rotation steps, each row followed by its count of steps
The counts run from 0 to 341.
[-19.4 -10.0 -14.2  11.0  16.0 -21.3   4.7 -12.9   0.9   7.9  11.3  -6.3
 -59.8 -19.3 -36.8   3.3  10.5  27.2  36.1  21.4  24.4  38.3  -9.4  17.4
   7.7  19.0  14.1  27.8   7.1 -15.0  -7.2  -5.5  20.8  -8.6  10.5 -23.2
  16.3  14.1 -28.0   0.9  13.6  -1.6  -1.7  16.2  -0.5 -36.5   8.8 -11.7
  -7.6 -23.2 -19.7  51.2   1.3  -9.4   1.7 -32.8  -9.1 -14.7   0.7 -19.0
 -28.9 -20.0 -15.3  -2.5   7.1] | 83
[  1.4   2.0   5.2  18.5   9.7  -2.3  17.3 -16.7   2.1  13.3   6.3  -8.2
 -23.3 -28.8 -28.7  23.0 -12.0  38.9  16.0  21.8  38.6  32.3 -23.1  16.1
   6.8  26.1  -0.1  22.5  29.4  -6.9  19.7 -17.5   7.0  14.0   6.0 -13.4
   7.8  17.3 -29.2  -4.3  26.7   9.8  -3.4  41.8  -6.7 -17.3  33.5   8.1
   4.5 -17.8 -37.8  50.9 -26.0  21.8  -0.3  -9.6 -16.5  -4.3  -1.1 -20.8
 -21.2 -15.8 -18.6 -10.9  12.8] | 269
[ -8.3  -7.2  -9.3  -7.8  25.0 -13.8   3.4 -23.7  11.2  13.5  13.5 -18.2
 -45.5  -0.3 -25.6  15.9 -19.2  38.4  14.9  25.2  30.6   5.0 -11.5   2.2
  14.1  21.0  -0.1  37.6  38.3 -12.5   8.9 -18.2  14.1  10.3   3.0 -12.1
  16.2   4.8 -34.0  20.1  11.8 -11.6 -18.7  28.8 -10.7 -33.0  29.8  -8.6
   2.7 -18.4 -15.9  47.0   2.9 -16.8   4.7 -18.6  -5.6 -10.5 -20.6 -29.0
  -8.9 -29.5 -31.1  -3.2  17.2] | 253
[-17.0 -12.2 -22.0  26.5  -4.8  -7.6   4.2 -10.4  12.2  -0.6  15.3  -9.0
 -52.6 -32.6 -28.8  11.1  14.3  34.3  34.6  15.8  26.1  29.8 -22.4  12.7
  12.5  27.2  -1.2  14.0   3.8 -29.7  -3.7  -9.5  18.2   2.5   3.8 -17.4
  34.0   2.2 -33.2  16.4   7.4  -1.5   7.5   9.6  -3.5 -32.9  29.4  -8.2
   4.2 -17.7 -29.9  49.9   7.2   3.4   1.6 -32.5 -17.6   2.3   0.8 -10.1
 -23.1   9.2 -18.6 -13.3  15.2] | 303
[  8.0  -1.1  -2.5   9.5  -2.6 -18.6   7.5 -12.0  12.0  11.0   0.4  -4.5
 -28.0 -28.5 -20.2  12.2   2.9  52.6   2.5  18.3  30.7   8.5 -19.8 -12.9
   8.0  26.4  -3.0  21.8  16.9 -20.4  15.5 -21.7  21.5  26.7  11.4 -17.9
  -0.4  11.5 -41.3   0.2  10.8   5.9  10.3  33.5  -8.9 -41.2  37.1  -3.4
   7.2 -15.1 -37.9  49.4 -24.3   1.5 -16.4   8.0 -12.7  -7.2 -11.6 -14.9
 -14.5 -16.6 -29.4  -7.9  17.8] | 7
[  9.1  -8.4 -13.8  28.6 -15.7 -15.1  -2.5  -5.9   3.0   0.8  13.8   0.7
 -40.6 -33.0  -6.1  17.2   6.4  40.7  -2.1  19.1  25.3   5.1 -20.4  -8.5
  12.9  22.6  -0.5  12.5  15.7 -26.1  -1.5 -12.7  16.2  10.2  -6.0 -14.2
  22.8  11.8 -34.1  11.2  -4.5   0.1  17.6  31.9  -4.5 -38.1  47.2   8.0
   9.9 -14.6 -36.0  58.0 -10.6   9.9 -10.9  -1.1 -18.3  -1.4  -9.7 -11.1
  -2.1   1.2 -28.8 -19.4  32.4] | 13
[  0.3  -6.0 -15.7   5.9  10.9 -27.1  -8.9 -10.4 -23.9  14.2  16.3   6.6
 -42.0 -25.4 -15.9   6.0   8.2  40.0   4.1  22.8  39.5  15.8  -6.5  -4.7
   5.9  29.9  -1.0  35.3   7.1  -6.4 -10.7  -6.9  36.1  -7.0  17.5 -13.0
  -6.6  13.5 -16.4  -0.2  15.8 -14.6  15.5  33.4 -20.4 -43.8  34.6  14.8
  -2.8  -9.7 -15.1  49.4  -9.9  -5.1  11.9   5.4 -15.4 -13.7 -22.3 -29.6
 -16.1 -30.7 -25.6 -11.9   8.3] | 69
[ -8.7  -5.0 -18.9   5.2   4.9  -9.0 -11.7  -4.0  -2.7  11.7  26.0  -2.5
 -52.3 -27.3  -7.3  14.9   1.6  35.5  17.6  30.6  32.1  18.3 -13.1 -14.7
   7.8  24.0   1.1  36.7   9.0 -18.7 -17.8  -1.5  30.1 -11.4   7.3  -2.4
   1.2   1.8 -19.5  16.8  25.0 -22.0  13.7  20.5 -16.2 -34.5  44.6   8.1
   0.8  -9.5 -14.1  48.2  19.4  -2.5  20.9 -16.4 -13.6  -8.2 -24.9 -21.2
  -9.6  -4.2 -26.0 -21.8  17.1] | 195
[ -9.1  -6.6  -9.5  -1.6  27.5 -18.5   5.0 -24.0  10.1  12.8   9.6 -19.8
 -45.4  -3.8 -29.2   9.1 -13.4  33.5  16.9  28.1  31.8   9.5  -8.6   4.3
  15.4  20.6   3.4  39.9  35.4  -7.7  12.6 -17.1  13.7   5.7   5.1 -16.6
  12.6  12.3 -32.9  16.7  12.9 -15.6 -14.6  31.9  -9.8 -37.5  21.6  -6.9
  -2.1 -26.1 -13.1  46.2  -0.9 -15.6   2.0 -21.5  -7.2 -16.3 -17.4 -27.3
 -15.0 -29.7 -30.0  -1.0  15.5] | 251
[  3.1 -10.9 -11.8   7.9  -7.0   3.7  13.9  -7.5  -6.1  18.8   5.3  -5.7
 -30.1 -24.9 -30.5   9.6 -30.0  46.4  19.7  16.1  32.2  20.1 -24.2  13.3
   3.3  32.6 -13.6  23.7  30.6 -11.4  -2.7 -16.3  26.0  -9.0   1.9 -15.2
  14.2  -7.3 -16.1  10.9  17.2   9.5   6.8  28.5 -18.2 -31.5  33.8  -1.3
   1.5  -9.1 -36.6  60.5 -20.1   0.3  -4.2  -2.0 -15.6   6.9  -8.1 -23.3
  -4.3 -20.2 -18.7 -24.7  11.6] | 50
[  2.8 -11.8 -25.6  30.4  -5.2 -16.5  -2.1  -7.2 -11.0  -3.3  13.1   2.2
 -42.6 -31.8 -24.1   9.5   8.0  45.3  18.3   4.6  29.0  23.4 -24.5  11.7
   6.3  26.9  -7.6  10.1   9.6 -20.9 -16.2 -10.5  27.1  -3.9   3.2 -18.8
  35.9   2.3 -21.4  14.3  -6.3   8.3  21.1  26.4  -6.5 -41.6  29.5   5.8
   4.8  -4.6 -34.5  57.7  -7.2   0.5  -2.6 -13.2 -18.5  12.0  -2.7 -21.5
  -7.4  -3.7 -21.1 -16.6  13.7] | 178
[ -8.2 -10.7  -9.5   6.3  -3.2   5.9  20.4 -11.1   0.3  22.1   1.8 -11.2
 -29.9 -24.1 -38.7   8.8 -22.2  41.1  24.3  19.7  31.2  26.1 -20.0  14.1
   5.1  38.4 -13.9  26.2  24.1  -7.7   7.3 -19.2  24.9  -0.8   8.4 -18.9
   6.8  -7.2 -21.7   6.1  22.7   8.0  -3.2  22.6 -20.6 -27.5  30.9  -8.4
   1.2 -15.4 -33.5  54.5 -23.2   2.2  -8.4  -4.1 -19.1  -1.9  -6.8 -20.1
 -18.6 -23.7 -17.9 -17.8   5.7] | 47
[  3.9 -17.4 -15.5  12.0  -6.1 -18.7   3.4  -0.9  -9.9  19.5   4.6   1.5
 -46.8 -20.8 -23.2  -1.8  -6.6  35.9   3.7  17.9  22.2   1.9 -12.5  -0.5
   4.5  26.5   2.6  23.8  21.3 -12.2 -13.8  -6.7  41.1  -8.4  -1.5 -32.4
  12.5  -5.2 -20.7   1.6  -7.4  -3.5   4.7  24.9 -22.2 -55.4  29.6  -9.0
  -6.1 -12.1 -30.4  59.3 -17.6 -16.7  -5.9  -3.1  -8.5 -10.6  -5.7 -13.8
  -2.2 -28.7 -24.7 -22.5  26.2] | 337
[  1.6  -9.6 -16.2  43.1  -7.2 -15.2   1.5  -8.2   1.1  -5.1  11.5  -3.7
 -42.7 -30.7 -11.2  12.9  16.3  25.5  -2.3  22.0  30.0  17.8 -23.0  -0.6
  20.6  24.8   4.0  11.6  10.5 -13.8   0.9  -7.9   8.5   3.1  -3.8 -19.1
  33.7  12.2 -32.3   9.6  -2.1  -7.8  17.0  34.8  -3.8 -33.7  33.2  13.5
   5.8 -27.0 -32.3  56.6  -4.2  13.7  -7.2 -20.2 -21.7  -9.7  -1.0  -4.7
 -10.3  10.9 -32.2 -19.2  29.4] | 17
[  0.1  -8.1 -25.9  32.0   1.2 -16.9   3.1 -10.1  -7.6  -8.9   8.7   2.2
 -41.7 -29.9 -26.5   7.9  17.1  38.0  20.1   6.4  33.2  36.6 -25.1  13.4
   9.0  24.3  -4.0  14.2   3.3 -13.4 -13.7 -10.3  20.5  -9.6   9.3 -19.6
  35.5   8.3 -23.5   9.5   2.4   4.2  27.6  29.6  -1.9 -37.5  17.5   9.4
   0.6 -14.8 -32.1  56.6  -0.3   2.0  -2.6 -21.5 -22.0   3.8  -1.7 -19.3
 -14.3   5.7 -24.2 -13.4  10.0] | 181
[ -1.9   1.5  -4.4  19.6   0.1   8.1   7.5   4.0  -4.1   9.5  13.3   5.4
 -37.6 -27.0 -16.3  22.1   7.2  23.7   2.7  24.6  32.8  28.3 -30.4 -10.9
   7.5  22.1  -2.1  27.8  13.1  -8.3 -10.8   1.5  35.0   6.9   7.2 -17.7
   7.0 -23.2 -21.5  -2.0  24.6 -11.3  11.0  29.2 -24.0 -31.3  39.3   4.4
  -1.2 -10.9 -31.6  50.6  11.1   6.9  24.2 -28.3 -10.8 -13.8  -7.2  -7.8
  -4.1   9.6 -31.2 -37.5  26.8] | 322
[  6.2  -9.6 -15.0   9.8  -9.0   4.1  13.8  -4.9  -6.8  17.1   7.4  -2.1
 -28.3 -25.2 -28.6  11.0 -28.5  48.3  19.8  14.2  32.2  17.8 -25.5  11.0
   4.6  30.4 -11.6  22.8  31.0 -11.1  -8.6 -14.7  27.6 -10.4   1.1 -15.5
  16.8  -9.8 -15.8  10.7  13.6   9.9   8.5  29.8 -17.6 -31.1  35.9   1.8
   1.5  -5.4 -37.6  63.1 -18.2  -0.4  -1.9  -3.5 -18.2   8.8  -6.8 -23.9
  -0.7 -19.9 -20.7 -24.4  13.8] | 51
[ -5.6 -11.8 -12.8  30.5  15.8 -20.1  -2.9 -12.5 -10.4   0.5  18.4  -3.7
 -62.1 -13.5 -17.6  12.6  12.7   8.4   0.6  27.1  24.5  18.1 -13.0   7.7
  17.6  18.1  15.6  21.8  18.8  -6.2  -5.7  -0.6   9.5  -3.8  -8.1 -24.6
  32.3  15.8 -27.9   0.7  -5.5 -17.8  -5.3  34.5  -2.8 -33.3  22.9   6.3
  -5.6 -30.2 -17.9  56.7   3.4   2.2   6.9 -34.6  -9.5 -25.0  -3.3 -13.3
 -10.1 -13.1 -28.6 -13.3  31.8] | 242
[ -6.6   0.6  -3.4  12.6  16.4   5.5   5.2 -17.1   6.2   2.6  17.7  -3.1
 -47.4 -14.2 -23.3  31.2  -4.5  29.5  18.2  12.1  29.1  22.9 -33.2   9.0
   9.5  17.8  -6.7  19.1  28.9 -20.8   1.8 -15.6  13.6  31.9  -1.8 -11.7
  34.2 -12.8 -35.3   6.2   5.3   8.7 -17.4  27.7  -0.6 -13.1  40.2  -4.9
   9.2 -10.8 -35.6  51.1   4.5   8.0  14.0 -28.7  -7.7  -2.8 -10.3 -22.3
 -10.1 -14.8 -24.5 -16.4  21.9] | 261
[ -0.7  -4.1  -4.5  14.4  10.2  -0.7   9.8 -11.3   3.8  17.8  14.5 -23.0
 -22.8 -19.9 -19.4  17.3 -28.6  37.9   7.6  33.6  42.6  13.2 -13.9   4.9
  13.9  28.4  -4.1  36.1  43.0  -3.2  13.2 -10.8  11.6  -7.2   0.6  -7.5
  12.3   8.2 -17.9  23.6  26.3 -16.1   0.0  38.5 -26.4 -27.8  37.4  12.2
   3.4 -17.5 -15.6  47.3  -6.8   5.9  13.7 -17.1 -15.5  -4.0 -10.7 -23.9
  -6.2  -6.7 -31.6 -18.4  19.6] | 151
[  0.0  -0.5 -14.8   0.8  -2.2   1.0  10.4  -2.6  17.6  16.0   7.5 -13.2
 -27.9 -24.0 -21.5  13.1 -19.5  47.8  22.4  30.7  32.8  26.5 -19.6  -8.5
   8.8  23.0  -3.6  37.6  23.7 -13.1   0.6 -11.9  22.2 -14.7   8.8  -6.9
  -4.6  -0.7 -24.7  17.9  39.1  -9.5  19.8  27.2 -15.7 -34.2  33.9   2.7
   1.4 -17.3 -25.8  52.1   4.5  -3.7  -1.0 -15.1 -17.1   0.4 -13.8 -15.9
  -5.3   8.8 -27.3 -20.6  12.5] | 314
[ -8.2  -7.2 -13.4  17.4  16.2 -31.3  -2.7 -17.8  -1.2   8.9  10.9 -10.3
 -31.9 -26.0 -27.8   5.1  23.6  49.8  10.1  18.6  39.4  11.8  -4.7  -0.3
  12.5  33.6  -0.5  28.2   7.4 -14.1  12.8 -11.2  30.4  17.7  23.9 -18.0
   3.8  18.2 -31.3   9.7  11.0 -17.3   7.8  25.5 -24.7 -50.8  28.5  -1.7
   3.0 -13.4 -14.3  34.7 -12.1  -3.2   9.2  -4.5 -13.8  -7.9 -14.8 -23.2
 -31.1 -17.9 -30.4  -0.9   6.5] | 291
[ -0.7  -8.2 -27.0  32.0   2.7 -17.3   4.1 -11.0  -9.0  -9.5   5.6   0.9
 -41.2 -28.3 -28.8   7.4  18.6  36.4  20.5   7.5  33.1  40.5 -25.2  11.7
  12.6  22.0  -1.2  15.5   1.3  -9.6 -10.6 -10.6  20.1 -10.5  12.1 -18.6
  29.4   8.3 -24.9   9.6   7.3   2.6  28.5  29.3  -1.1 -37.1  16.4   9.5
  -2.2 -18.2 -30.6  55.1   2.0   1.4  -3.6 -22.2 -21.7   2.3  -1.4 -18.2
 -14.6   6.7 -24.1 -11.7   8.1] | 182
[ -6.4  -7.0   0.2  16.0  -1.1  -9.4  14.9  -2.0  -9.2  24.4   1.5  -0.3
 -36.2 -27.7 -31.3   3.4   8.3  25.6   1.4  27.9  29.9  24.8 -13.2  -1.8
   5.9  33.4   5.3  30.6   8.6   1.2   3.2  -0.9  36.5   3.8  11.9 -32.1
  -9.5  -3.7 -22.9 -17.3  20.0 -10.2   2.2  27.3 -32.0 -43.9  29.2  -5.1
  -9.3 -21.9 -28.9  48.4 -22.6   1.5   2.8  -9.4 -11.3 -26.4  -2.9  -6.0
 -23.2 -22.2 -24.8 -25.5  17.4] | 330
[ -5.1 -10.7  -1.3  16.2  -2.2 -10.3  14.9  -2.0  -9.7  25.0   1.8  -0.9
 -35.4 -27.7 -30.6   2.6   4.4  28.6   1.5  26.6  27.3  22.4 -10.8  -1.3
   4.9  33.5   3.8  30.4  10.5   0.7   3.9  -3.1  38.8   2.4  10.3 -32.4
 -11.1  -0.6 -22.4 -14.5  17.6  -8.6   2.2  27.7 -31.9 -45.9  29.4  -4.8
  -9.7 -21.3 -29.6  50.9 -26.9  -0.1   1.6  -5.1 -12.8 -25.8  -2.3  -8.5
 -21.5 -25.9 -24.8 -22.9  17.8] | 331
[ -3.3  -2.2  -7.4  30.6  24.6 -31.0   1.5 -17.5  -9.9  -0.6   9.6  -5.8
 -27.0 -22.8 -29.2   9.8  32.8  40.7   1.4  14.3  40.8  21.7 -15.0   5.6
  13.5  27.1   1.1  25.5   8.5  -4.1  11.0  -6.8  26.1  18.4  23.0 -23.7
  12.1  12.7 -29.7   2.7   8.6 -15.0  11.1  36.2 -22.1 -46.2  18.4   8.3
  -0.3 -15.8 -16.4  35.1 -10.5   1.1  17.1 -19.9 -12.2 -12.0  -3.6 -20.6
 -27.2  -4.4 -34.9  -7.0   9.1] | 287
[  2.8  -7.2  -5.5  27.1  20.6 -28.2  10.4 -14.9   3.5  -0.4   0.6  -3.1
 -41.9  -9.6 -29.1  10.5  22.1  26.7  -3.6  14.9  28.9  17.1 -17.6   4.0
  13.5  12.2  12.8  23.1  19.3  -8.3   7.9  -8.3  22.8  20.4   4.3 -36.5
  25.5   6.9 -39.4  -4.5  -6.1  -7.4   0.2  38.7  -9.3 -50.4   9.5  -4.3
  -6.3 -24.5 -28.4  49.6  -7.0  -9.0  -0.7 -30.4  -1.3 -22.0   2.6 -10.6
 -14.2 -10.6 -36.9  -7.4  26.6] | 122
[ -7.8  -0.1   0.5  15.8  16.1   6.0  11.6 -17.8   5.3   4.9  11.5  -1.9
 -43.0 -20.0 -25.6  31.3  -0.3  27.4  20.1  12.1  32.9  33.7 -34.7  12.9
   9.6  21.7  -6.3  17.2  25.8 -16.1   6.2 -17.2  10.2  32.2   3.2 -13.7
  29.8  -7.9 -35.0  -2.4  10.7  11.2 -15.8  30.8   0.3 -11.9  36.5  -1.3
   8.9 -13.7 -38.4  51.4  -3.0  17.5  10.2 -29.0  -9.5  -6.1  -6.5 -18.6
 -15.1 -12.2 -22.2 -14.2  20.0] | 263
[ -2.1  -6.0  -4.2  -6.6   0.7  -8.0  15.2  -1.0   8.6  27.1   3.4  -6.1
 -40.6 -19.4 -30.9   4.5 -23.5  41.7  24.3  24.8  21.7  17.9 -13.2   0.9
  -1.0  19.4   8.2  33.3  29.7 -14.2  -5.8  -6.7  38.6  -6.0   2.6 -25.9
  -3.3  -3.6 -23.1   0.1  22.7   2.0  -1.4  21.9 -16.8 -47.8  24.5 -18.3
  -7.4 -11.2 -33.1  54.3 -12.4 -17.1  -3.8 -18.6  -1.6  -6.9  -0.5 -13.6
  -7.1 -23.6 -18.3 -21.9  17.8] | 212
[  5.5   2.8   2.4  12.7   7.5 -17.0  15.2 -13.9  15.9   9.3  -5.8  -4.6
 -25.4 -23.5 -29.9  12.7  10.8  48.4   5.1  13.2  31.6  21.2 -22.0  -5.4
   7.8  19.6  -1.7  23.4  16.0 -14.3  19.9 -21.0  25.1  35.3  15.4 -25.5
   0.0   4.0 -44.6  -9.1  13.8   7.2   5.4  35.3 -11.1 -41.0  27.5  -8.3
   3.8 -17.8 -38.5  46.1 -20.3  -0.1 -12.2  -5.7  -9.1 -10.2  -5.7 -11.1
 -19.6 -13.4 -32.4  -7.0  15.0] | 4
[ -6.3  -2.3 -23.8  13.6   9.8 -19.9   4.7 -17.1  -2.2  -1.1   5.7  -4.4
 -36.9 -24.4 -27.3   5.7  13.0  39.6  19.7  21.7  40.4  38.0 -15.3   1.3
  12.9  25.2  -2.8  32.8   1.5  -6.1  -1.9 -12.9  17.7 -18.9  21.7 -11.1
   3.6  17.3 -22.6  11.1  30.1  -9.7  29.6  33.1  -4.8 -36.9  17.0  12.6
  -2.0 -26.5 -18.2  51.2   4.5   1.0  -4.6 -15.5 -25.4  -7.5 -13.8 -22.0
 -21.6   2.8 -28.5  -4.3  -2.2] | 187
